Each row of this table is followed by its label. One hidden rule gives the labels. It looks at one to three of the table's principal directions, none of them among the few with the most spread.
-12:15:1:16:-30:-27:-3:-17:8:-13:-16:24:17:-25:31:-10:-4:13:-9:29:15:-3:-2:21:1:-9:-3:-24:-14:20:-20:8 q71
7:16:15:-20:-5:-9:23:-9:-14:14:-22:2:2:8:-14:8:10:-10:-10:-25:34:22:-5:-10:-13:10:4:3:14:-5:-6:-3 q71
-56:-20:33:-5:-5:-12:-18:30:35:18:26:9:32:-21:21:18:28:45:-29:-12:12:-30:-13:23:6:-27:15:-9:-69:32:4:8 q71
-37:21:81:27:-34:-42:-35:-69:-3:-53:-112:65:44:-67:5:7:21:-32:42:12:70:25:-60:27:22:-42:13:-30:-31:79:-19:-18 q71
-115:53:-17:21:-54:-35:39:8:43:-12:-20:16:-10:-38:50:58:-25:71:-71:24:28:-36:13:49:-9:-69:40:-4:-96:51:-1:11 q672
0:-10:-8:-6:20:8:20:-2:-19:29:9:-23:-10:12:-35:7:27:-21:49:-10:24:48:0:-20:-2:-13:10:-7:37:-8:3:11 q71
-70:40:29:-2:-68:-40:2:-16:19:-42:-51:40:21:-48:17:33:-15:21:-18:25:35:-23:-24:53:10:-59:35:-4:-89:54:-25:-9 q672
25:-28:26:-3:20:2:-19:-2:-4:-4:12:11:10:2:6:-25:2:-11:-10:-4:-5:-37:5:-21:-5:36:-31:-7:16:-25:-1:-18 q71
-19:-28:-18:-12:13:19:-9:32:2:23:39:-17:0:9:-30:14:3:-4:30:3:-9:-10:8:-18:1:-15:-2:-2:-11:-19:15:-2 q71
30:-5:38:-23:27:-7:1:-21:-35:19:-20:-9:3:-1:-54:25:40:-20:35:-36:40:68:-41:-1:-1:-10:25:-5:42:19:-14:1 q71
43:12:-39:-26:18:0:29:27:-3:36:36:-40:-36:30:-6:-9:-1:16:-27:-18:-26:16:13:16:-8:20:20:26:37:-25:-17:17 q330
-6:-2:-7:-8:19:-4:32:16:3:22:33:-25:-27:14:4:5:10:14:-24:-16:0:-7:17:-1:-12:2:16:9:13:-16:-10:10 q672
11:-10:17:12:5:29:13:-26:-19:-49:4:10:-19:25:9:12:-23:-20:-20:-2:-17:-27:23:-49:-6:30:-24:7:9:-28:15:-10 q189
-25:-14:-25:-14:26:7:47:46:22:39:81:-36:-38:35:29:16:10:46:-70:-24:-17:-36:41:-13:-19:14:15:11:-7:-33:-4:27 q71
65:16:-30:-9:10:-15:11:4:-12:27:0:-17:-9:15:2:-51:-14:-14:-10:-5:-14:7:17:7:-20:45:-18:9:64:-40:-19:-7 q71
19:0:14:-8:-19:-8:-26:-10:-9:-5:-30:14:30:-12:-19:-27:10:-37:54:9:11:26:-22:8:15:-2:-3:-5:4:8:-12:-5 q864
62:45:-32:13:-22:-2:17:-31:-20:-28:-32:9:-12:17:23:-19:-51:-3:-46:10:-24:8:21:-3:-21:47:-28:9:44:-23:-2:-7 q71
-44:17:28:3:-31:-16:-21:-24:-8:-10:-54:23:21:-49:-32:52:13:0:48:19:46:44:-50:31:25:-69:36:-16:-46:73:0:5 q71
-16:6:22:17:13:-11:8:-11:3:-19:-2:9:-25:-11:27:32:-21:17:-63:-7:-1:-46:8:-5:-15:7:4:-2:-10:3:-6:-5 q330
89:14:14:27:18:7:-3:-74:-38:-49:-41:12:-8:6:7:-25:-3:-3:-5:6:-13:51:-18:1:1:38:-24:-5:81:16:0:-7 q864
22:30:-20:45:-3:-30:2:-28:-9:-14:-14:-8:-22:-33:27:-14:-32:13:-9:39:-20:4:8:40:-7:-9:6:-8:34:16:-17:4 q330
-32:-6:46:12:3:-10:-13:-24:10:-21:-35:31:21:-17:14:12:26:-2:-1:-14:35:3:-24:-4:6:-12:3:-19:-19:33:-2:-4 q330
39:-1:-37:-12:17:4:-16:8:-4:27:-9:-18:-4:4:-33:-35:13:-21:60:8:-9:43:-17:17:15:-1:2:5:44:-3:-4:0 q71
52:-11:5:-29:18:-1:-11:11:-3:21:14:-12:-2:6:-11:-29:18:10:-5:-10:-13:4:-17:21:10:24:0:14:24:-3:-12:-1 q864
37:32:-1:-11:-26:-12:-7:-23:-6:-10:-49:11:13:-11:-5:-19:8:2:14:6:7:50:-33:41:19:-4:13:10:8:37:-12:5 q189
0:10:20:10:6:0:-1:-41:-13:-23:-49:21:5:-6:-11:19:14:-7:11:-9:31:39:-26:-7:2:-9:0:-14:17:30:5:-6 q864
-16:-22:3:1:18:8:0:10:-4:13:26:-13:-3:3:-18:14:13:-5:25:-3:4:4:3:-15:-1:-14:5:-7:3:-6:6:4 q71
-36:-36:-11:-16:12:30:6:46:18:34:46:-13:8:32:-4:-4:17:-16:14:-20:-2:-24:29:-50:-3:12:-16:2:-22:-41:25:7 q672
-59:2:5:-2:0:-40:10:41:38:40:29:-8:-1:-27:32:9:10:42:-46:-6:15:-47:8:37:-12:-26:29:-6:-45:11:-23:9 q71
0:-40:-3:-11:18:34:-15:25:-2:8:44:-15:3:21:-25:1:10:-15:35:-4:-22:-6:7:-31:9:3:-10:3:-5:-24:18:1 q672
16:33:31:8:6:-17:25:-41:-13:-23:-44:3:-17:-5:9:14:4:13:-40:-26:18:26:-17:21:-9:1:21:13:22:29:-9:-3 q71
-83:28:-1:6:-34:-38:9:15:36:19:-21:7:18:-36:17:25:23:32:3:4:39:20:-20:53:9:-69:50:-11:-64:58:-16:22 q330
72:-35:20:-25:20:50:-1:-22:-41:-45:29:2:-8:51:-30:-4:-11:-26:-4:-14:-33:-13:11:-60:-4:59:-41:14:40:-53:13:-23 q71
-1:-9:12:5:19:32:30:-16:-3:-26:16:-3:-20:36:18:17:9:16:-41:-25:-9:-1:16:-35:-5:21:-7:11:7:-8:22:6 q189
36:-42:42:-23:48:12:-15:10:-18:26:8:-5:-1:17:-31:-22:18:-53:17:-40:12:-25:1:-53:-9:50:-27:5:42:-47:3:-23 q330
32:-65:37:-31:72:32:21:36:13:40:89:-25:-16:57:28:-27:52:27:-75:-65:-17:-47:29:-54:-14:79:-26:13:29:-53:11:11 q71
-24:2:-3:27:3:-14:-13:-5:11:-7:-2:7:-12:-37:18:12:-21:28:-17:33:-5:-39:2:22:1:-21:-3:-12:-17:21:4:-8 q672
-28:26:19:40:-5:-26:16:-49:3:-39:-42:30:-5:-22:42:19:-3:19:-38:7:29:5:-5:9:-12:-12:5:-27:4:34:-14:2 q864
21:-7:-35:-1:34:11:5:34:16:35:32:-29:-36:17:14:-19:-8:8:-24:-8:-35:-24:21:-3:0:28:-2:19:23:-25:6:11 q71
40:13:33:12:0:-15:-4:-57:-31:-39:-45:27:-5:-18:1:1:-13:-13:-12:12:19:4:-16:-2:-4:20:-16:-13:36:11:-15:-17 q71
6:-6:-14:-9:5:2:-8:29:13:28:20:-14:-4:0:2:-11:2:8:-3:-2:-16:-9:3:11:7:4:4:11:-8:-3:3:9 q189
-12:-44:20:0:39:6:-20:27:24:20:38:7:3:4:26:-9:12:13:-41:-17:-6:-65:12:-28:-7:33:-26:-12:-9:-22:7:-6 q71
29:24:-42:14:-8:-14:-21:-3:-9:34:-38:-10:20:-16:-22:-33:-3:-26:65:17:4:64:-14:23:2:-11:-4:-9:42:11:3:4 q864
-40:-7:-8:7:-11:-13:11:30:31:-9:46:6:-9:-1:52:-6:-30:31:-69:16:-22:-96:43:-1:-19:13:-13:-3:-43:-33:-11:-7 q71
-65:-44:12:2:13:0:-38:44:39:27:27:10:23:-22:8:-2:18:0:21:7:7:-56:0:-9:13:-21:-7:-18:-56:2:11:-4 q330
35:20:-24:-9:-1:0:14:-3:-13:15:-7:-16:-6:16:-14:-7:1:-3:7:-9:-4:46:-3:9:-5:7:8:9:34:-3:-5:10 q71
58:42:7:0:-8:-10:-13:-55:-36:-12:-89:17:12:-17:-36:2:-6:-16:23:-3:28:74:-44:21:2:2:-5:0:49:38:5:-17 q71
-3:4:-4:-32:-23:20:15:13:0:-1:12:-5:-6:14:-14:16:2:14:-8:0:-4:2:0:2:15:-6:10:23:-33:3:10:8 q672
-80:34:-7:17:-20:-38:32:9:27:13:-1:-6:-19:-36:29:45:-2:56:-42:12:26:-12:2:50:-7:-63:49:-5:-52:45:-14:17 q672
74:-12:-23:-20:33:8:-5:11:-23:44:13:-30:-18:16:-33:-40:8:-28:34:-5:-13:26:1:-9:2:37:-14:11:72:-32:-3:0 q864
7:-44:31:-9:24:31:-21:1:-6:-4:23:7:20:17:-15:7:23:-5:9:-18:-1:-5:-7:-39:6:17:-22:-7:-3:-9:23:-5 q71
-10:-28:-5:-9:15:-6:-3:47:28:31:61:-15:4:10:29:-26:10:19:-31:-9:-23:-49:23:2:-7:19:-3:0:-15:-29:-13:8 q71
-74:-50:1:5:8:26:-31:50:35:3:58:7:7:-7:12:30:-12:21:-13:16:-22:-88:21:-28:8:-17:-17:-10:-79:-13:31:-7 q864
-28:23:-87:-16:-64:33:15:31:1:-4:25:-23:-2:21:-34:25:-30:1:64:48:-33:45:16:12:23:-55:23:16:-47:-1:16:26 q864
1:29:22:4:-29:-22:-7:-41:0:-35:-59:33:16:-27:10:5:9:13:-1:13:26:32:-37:39:16:-22:16:-9:-14:55:-17:0 q672
36:-17:21:-31:7:12:-2:8:-1:-3:11:6:-5:20:3:-24:7:-12:-21:-16:-10:-31:2:-17:7:44:-15:18:3:-26:-7:-7 q189
29:36:-56:29:-2:-18:16:-31:-26:11:-28:-21:-21:-14:-19:-15:-10:-16:61:37:5:76:-1:26:-3:-25:12:-15:71:11:-14:14 q71
-35:-37:46:-34:27:-22:-2:32:19:44:21:-2:8:-10:-11:-11:57:-13:18:-30:43:-23:-16:0:6:-8:22:-7:-16:-3:-28:0 q672
-12:9:-13:-19:-31:-8:16:32:19:6:25:-6:-1:5:22:-23:-16:11:-27:10:-17:-45:25:16:-1:7:2:21:-38:-23:-11:0 q330
44:-18:-18:-21:9:22:-30:34:-11:38:13:-20:21:16:-40:-36:-9:-37:45:-11:-25:3:5:-18:0:28:-29:18:21:-39:25:-16 q864
-17:36:46:35:-27:-25:-8:-73:-7:-70:-87:55:19:-36:27:24:-11:6:-25:10:36:13:-32:17:-1:-17:0:-22:-13:57:-7:-16 q672
-53:-36:36:-11:7:17:-15:14:7:-2:6:9:5:-7:-24:27:21:-29:40:-8:22:-23:-9:-32:18:-24:8:-3:-44:4:12:-4 q71
56:5:-25:-1:-14:28:1:-16:-21:-26:-2:-5:0:28:-8:-33:-15:-25:28:14:-34:29:11:-14:9:29:-22:15:33:-22:10:1 q189
29:3:-26:4:-12:6:1:-3:-8:-15:21:-6:-8:8:8:-16:-21:6:-1:27:-31:-4:15:7:2:11:-10:2:13:-15:-7:4 q71
-14:16:-39:14:-37:3:-4:14:17:-25:15:1:6:3:25:-9:-36:13:-8:31:-42:-21:21:19:3:-11:-2:7:-35:-7:1:4 q189
-73:-9:55:13:-36:-13:-11:-15:21:-40:-21:54:43:-25:37:22:3:8:-29:5:37:-49:-2:-16:-3:-16:-14:-28:-76:21:4:-12 q71
-33:-8:4:-5:10:-17:12:28:35:22:19:2:4:4:38:-26:18:17:-38:-17:9:-43:17:3:-12:12:-2:-3:-17:-15:-12:0 q330
-15:7:24:10:-58:-7:-55:-17:2:-39:-46:44:50:-45:-1:4:-21:-12:36:43:2:-6:-30:23:28:-28:-9:-12:-63:44:6:-10 q71
-14:35:-63:5:-43:-10:2:22:7:11:12:-15:-4:-16:0:19:-41:36:-4:43:-27:8:10:46:1:-38:18:4:-31:14:-1:13 q71
-2:-44:21:-41:26:38:5:33:4:22:41:-10:0:41:-21:3:33:-14:1:-41:1:-16:6:-49:6:28:-10:17:-12:-33:19:1 q330
29:-5:66:8:37:1:14:-43:-23:-30:-27:12:-6:17:7:5:14:-18:-42:-53:19:-1:-7:-34:-22:42:-11:4:43:-9:-1:-18 q189
20:8:13:-7:17:-26:-1:-15:-3:27:-32:-3:5:-11:-12:-21:46:-14:36:-18:35:62:-35:25:9:-8:25:-10:40:29:-27:14 q330
-30:-2:-38:23:-24:16:-31:19:7:-5:5:-11:26:-12:-23:2:-21:-14:73:33:-30:18:2:12:13:-48:2:-1:-31:9:27:-1 q189
Which label does each new row get?
-101:-7:-20:25:-26:-24:-17:54:63:23:30:13:37:-25:56:-4:-8:33:-26:17:-1:-68:27:16:-10:-32:-3:-24:-85:2:5:5 >> q71
12:-26:14:-3:33:17:10:-11:1:-7:12:3:-10:25:9:-18:26:-6:-6:-17:4:-6:6:-32:1:30:-18:-4:29:-17:3:-2 >> q189
54:13:-43:-22:8:-6:8:24:-4:52:13:-35:-5:14:-16:-45:9:1:19:-4:-15:40:2:27:-1:17:4:17:47:-16:-9:11 >> q864
-15:-25:80:18:-14:7:-21:-48:0:-88:-20:62:31:-8:40:8:-3:-1:-42:2:8:-59:-6:-31:3:23:-33:-19:-41:10:1:-26 >> q71
-28:19:-21:9:-16:-6:9:12:19:5:6:-8:9:1:15:15:4:32:-13:-4:-6:25:-2:28:-1:-29:24:1:-26:24:2:19 >> q864
-7:17:-2:16:-17:-18:-17:-19:0:-7:-38:14:8:-32:-1:2:0:-5:30:25:15:27:-23:27:15:-28:12:-13:-5:38:-9:6 >> q330
100:-4:-3:-16:46:7:16:-17:-19:1:6:-20:-32:41:3:-57:17:-19:-13:-29:-26:24:1:-7:-2:69:-10:21:94:-34:-24:2 >> q71
45:-7:33:10:7:-3:-29:-47:-22:-25:-52:27:24:-11:-12:-34:17:-43:48:3:19:34:-29:-11:12:20:-24:-16:44:12:-5:-15 >> q672
46:-24:-20:1:48:19:11:21:-4:30:51:-33:-24:37:10:-30:2:-2:-23:-24:-36:-12:32:-30:-17:52:-22:11:56:-50:9:6 >> q330
20:-12:-1:-18:5:19:-16:15:-3:2:7:-4:12:20:-20:-7:0:-18:13:-17:-17:2:-4:-14:3:16:-9:13:-1:-18:11:-8 >> q330
38:20:-48:-22:7:-4:21:38:9:41:31:-37:-28:21:6:-22:-14:26:-38:-9:-35:-5:19:28:-9:22:10:31:20:-25:-8:10 >> q189
-16:-36:81:9:11:0:-41:-25:5:-40:-26:52:28:-22:19:2:8:-17:-22:-10:22:-64:-17:-33:4:24:-34:-20:-30:8:7:-30 >> q672
-30:-4:78:23:15:-15:6:-51:-1:-43:-41:37:-2:-21:29:30:26:3:-36:-23:44:-10:-22:-13:0:-3:9:-18:-10:40:-8:-3 >> q189
-34:-19:42:10:4:-12:-36:-10:17:-10:-26:29:37:-28:3:1:32:-3:26:-4:28:2:-34:10:14:-25:4:-23:-29:39:-2:-7 >> q672
-48:39:12:49:-36:-26:-18:-48:3:-53:-69:37:12:-53:18:42:-26:13:4:35:20:16:-28:37:8:-58:20:-23:-38:69:-1:-3 >> q189
-40:2:32:-28:-16:-3:-4:6:-2:7:-27:11:11:-16:-36:42:17:-13:23:-15:41:11:-29:2:13:-36:28:5:-46:27:1:-3 >> q672
16:26:54:14:4:-23:10:-74:-20:-34:-81:28:12:-18:-1:1:40:-5:11:-20:56:72:-47:19:5:-11:15:-14:37:58:-14:-3 >> q330
-23:-29:8:15:13:9:-30:12:9:-2:18:6:2:-20:1:6:-11:4:6:21:-12:-48:5:-10:6:-8:-18:-10:-23:-1:18:-12 >> q672
-36:-11:48:-8:4:-6:14:-11:4:-11:-8:16:2:-3:5:19:26:-2:-14:-21:37:-15:-7:-16:-1:-6:10:-6:-21:10:-6:-3 >> q672
9:-2:3:-10:-3:6:-6:-5:-14:0:3:-13:3:-6:-34:13:15:3:40:6:0:41:-23:21:16:-30:23:6:0:24:-1:6 >> q864
-75:13:1:-9:-69:8:-25:14:15:-25:-33:30:45:-21:-23:41:-16:-13:46:21:16:3:-18:7:21:-61:15:-1:-101:32:19:-5 >> q672
-91:-43:48:6:3:12:-8:4:25:-24:17:33:21:-9:16:36:23:11:-8:-3:32:-56:3:-38:4:-25:-9:-26:-70:9:17:-9 >> q71
-32:2:-3:18:4:23:14:6:13:-17:11:-1:-18:14:25:32:-21:20:-49:-12:-19:-33:23:-23:-7:4:-5:13:-29:-3:32:2 >> q71
50:15:7:-16:16:-15:7:-24:-19:9:-25:-3:-10:0:-17:-5:18:5:-4:-14:17:44:-27:21:-1:11:12:1:48:16:-21:1 >> q71
-6:32:3:-16:-33:6:52:-3:9:-25:2:8:-11:36:44:13:-14:28:-89:-27:-3:-16:27:-11:-16:30:4:24:-28:-13:-2:12 >> q672
6:-27:43:11:35:13:-10:-25:-7:-16:-15:12:12:9:-4:-12:28:-25:17:-27:16:5:-10:-34:-2:19:-20:-9:27:-4:13:-15 >> q189
2:-33:-8:-3:21:14:-19:32:15:15:36:-9:3:12:4:-29:1:-15:11:-2:-25:-39:17:-20:2:22:-20:3:0:-34:6:-6 >> q189
-70:20:-33:7:-21:-17:30:19:30:4:8:3:-14:-6:28:22:-15:25:-30:15:13:-31:24:9:-12:-30:16:-9:-40:-1:-9:7 >> q864
-22:-14:21:2:14:-8:18:-4:13:-6:20:15:-3:7:35:7:12:29:-59:-12:17:-38:14:-17:-18:18:-12:-18:-5:-10:-9:-2 >> q71
2:22:9:-1:-42:8:3:-20:-5:-54:-20:30:3:3:19:22:-41:9:-48:13:-14:-31:7:-5:-1:13:-12:10:-38:1:3:-10 >> q864
26:-7:25:8:5:-1:-11:-33:-13:-28:-22:23:10:-6:7:-20:-1:-9:-3:7:8:-11:-5:-12:-2:24:-29:-12:23:-3:-1:-19 >> q71
-9:9:-21:0:-10:-8:-3:7:-1:34:-12:-8:7:-17:-17:-5:9:-7:43:16:19:35:-7:12:8:-24:7:-8:4:16:5:12 >> q71
-82:33:-20:12:-50:-20:4:12:27:-11:-15:10:4:-36:12:47:-21:35:-6:32:11:-10:-5:44:9:-72:37:-3:-82:46:-1:9 >> q330
47:-13:39:-17:-2:2:-23:-26:-11:-27:-9:27:28:3:2:-12:16:13:-21:-7:1:6:-28:5:7:28:-17:-8:7:13:-11:-10 >> q71
-7:28:-38:15:-12:-27:2:11:17:16:-7:-13:-14:-24:17:-18:-13:14:6:27:-12:5:1:49:6:-24:22:3:0:17:-19:12 >> q71
29:16:-9:6:-1:-22:-2:-21:-22:12:-31:-1:5:-13:-19:-22:1:-31:43:10:21:40:-9:8:-6:-1:-2:-14:48:-2:-19:-4 >> q71
